Each row has a name. Each piece below is followed by the name of the row it came from, unless a question asks for something else. Each question is about the rows just above it. Places in a row count from 0.

<31>: [ 89 147 104 153 201 165 100 103 145 107 101 158 129 158 132 101  59 158
  90 145 117 139 138 136 115]
<119>: [175 147 174 159 135 156  89 103 145 107 124 161 137  82 132 192  96 166
  90 147 117 139 125 136 104]
<108>: [154 147 104 104 201 165 100 103 145 107 101 158 129 158 132 101  59 158
 107 145 117 139 138 136 104]
<19>: [175 147 174 159 135 165  89 103 145 107 124 161 137  82 132 192  96 166
  90 147 117 139 125 136 104]
[175 147 174 159 135 165  89 103 145 107 124 161 137  82 132 192  96 166
  90 147 117 139 125 136 104] | <19>
[153] is at row and place | <31>, 3

<153>: [184 166 181 111 168 158 167 132 175 160]
<22>: [131 165 172 154 166 193 154 147 158 159]
<132>: [118 137 120 168 158 111 132 177 123 143]
<23>: [184 164 182 183 143 111 132 177 123 143]
<127>: [177 165 172 153 165 150 154 146 158 159]
<177>: [184 164 182 133 143 189 170 125 179 158]
<53>: [175 165 169 158 170 193 150 151 153 159]
<144>: [164 182 184 153 165 193 154 151 153 159]
[184 164 182 133 143 189 170 125 179 158] | <177>
[184 164 182 183 143 111 132 177 123 143] | <23>
[168 158 111] is in which row? | <132>
[125] is at row and place | <177>, 7
[137] is at row and place | <132>, 1

<87>: [125  92 149 172 128 182 106 124 124 158  98 145 114  86 140 155 119 124
 150 135 105 122 131 118 108 117  87 114 155 150 123 122 149 166 123 134
 129 108 146 130 115 102 108 125 119 129 122 127  83 163 118 119 125 149
 131  99]
<188>: [108 103 151 168 141 171 111 123 143 171 110 118 116  74 137 146 120 146
 128 142 109 106 132 107 111 145  81 117 133 134 143 113 160 191 152 128
 126 112 131 126 117 112 103 123 136 135 147 126  91 151 120 134 117 135
 118  95]
<179>: [126 138 111 117 112  98 111 133 116 111 116 166 142 129 124 125 118  91
 164 114 154 161 124  99 151 105 157 141 154 113  97 115 105  82 112 137
 120 135 136 133 141 129 146 146 126 118 133 100 152 128 141 121 149 159
 152 126]
<90>: [140 129 131 148 144 155 133 106 145 136 143  74 119 129 125 127 145 163
  81 146 107  85 131 171 115 174  96  95  90 146 147 134 143 164 134 119
 127 123 109 117 112 127 114 103 123 146 138 148  94 122 116 150 104  99
 108 131]
<140>: [113  95 149 167 135 171  98 128 141 153  93 148 109  91 134 179 118 119
 153 137 107 129 126  97 109 118  87 117 156 125 126 124 156 158 149 123
 128 112 164 132 103 126  96 128 130 119 127 116  87 155 109 125 139 134
 138  94]
<41>: [127  95 132 152 105 143 105 134 111 126  91 175 117 108 137 153 121  86
 173 142 106 109 120  87 140  95 135 144 169 114  97 115 119 114 128 135
 120 129 164 132 131 128 133 157 116 112 117 118 130 165 136 109 141 176
 143 116]
<39>: [120  97 136 170 131 157  97 133 123 155  91 159 119  89 150 157 113 105
 176 122 120 140 106  88 120 101 105 129 176 121 106 118 148 155 131 127
 129 124 161 125 124 117 102 139 135 111 125 117 112 166 111 113 150 154
 150  95]
<213>: [134 159 102 100 130  85 161 144 142  99 144 101 138 170 102  99 148 156
  88 120 144 123 131 164 131 141 180 137 120 125 138 147 114 102 115 124
 127 143  86 133 136 130 147 120 130 134 123 138 161  96 135 139 124  96
 113 162]
<76>: [129  97 139 169 142 162 101 120 135 149 112 124 103  94 133 139 119 139
 126 126 106 107 134 139 110 137  88 122 149 143 145 123 162 181 141 116
 116 116 146 128 102 118 107 119 118 129 139 134  92 156 108 124 128 130
 123 111]
<198>: [120 103 157 174 140 166 113 126 139 159 113 114 108 104 136 153 118 141
 128 142  98 100 126 111 105 150  79 121 135 141 133 129 169 187 140 133
 138 103 120 124 110  99 102 114 133 128 135 130  85 142 112 133 124 115
 112 110]
<57>: [158  91 159 119 139 103 185 136 152 116 172  98 138 161 108 106 152 162
  89 143 144 115 130 160 127 152 156 111  97 141 136 145 118 117 112 122
 128 136  93 128 129 134 160 118 127 144 134 138 132  93 140 148 117  89
 120 148]
<174>: [118  97 164 180 135 178 100 118 135 159 107 134 118  94 140 151 115 134
 143 137 121 131 116 106 113 136  87 122 130 130 124 119 159 169 141 131
 131 113 148 134  93 112 100 120 113 121 133 127 104 166 119 105 129 141
 129 102]
[155  91 159 119] | <39>
[125  92 149 172 128 182 106 124 124 158  98 145 114  86 140 155 119 124
 150 135 105 122 131 118 108 117  87 114 155 150 123 122 149 166 123 134
 129 108 146 130 115 102 108 125 119 129 122 127  83 163 118 119 125 149
 131  99] | <87>
[142 109 106] is in which row? | <188>
Which row holds [140 129 131 148 144 155 133 106 145 136 143  74 119 129 125 127 145 163
  81 146 107  85 131 171 115 174  96  95  90 146 147 134 143 164 134 119
 127 123 109 117 112 127 114 103 123 146 138 148  94 122 116 150 104  99
 108 131]? | <90>
[129  97 139 169 142 162 101 120 135 149 112 124 103  94 133 139 119 139
 126 126 106 107 134 139 110 137  88 122 149 143 145 123 162 181 141 116
 116 116 146 128 102 118 107 119 118 129 139 134  92 156 108 124 128 130
 123 111] | <76>
[131 128] | <41>
[100 130  85] | <213>

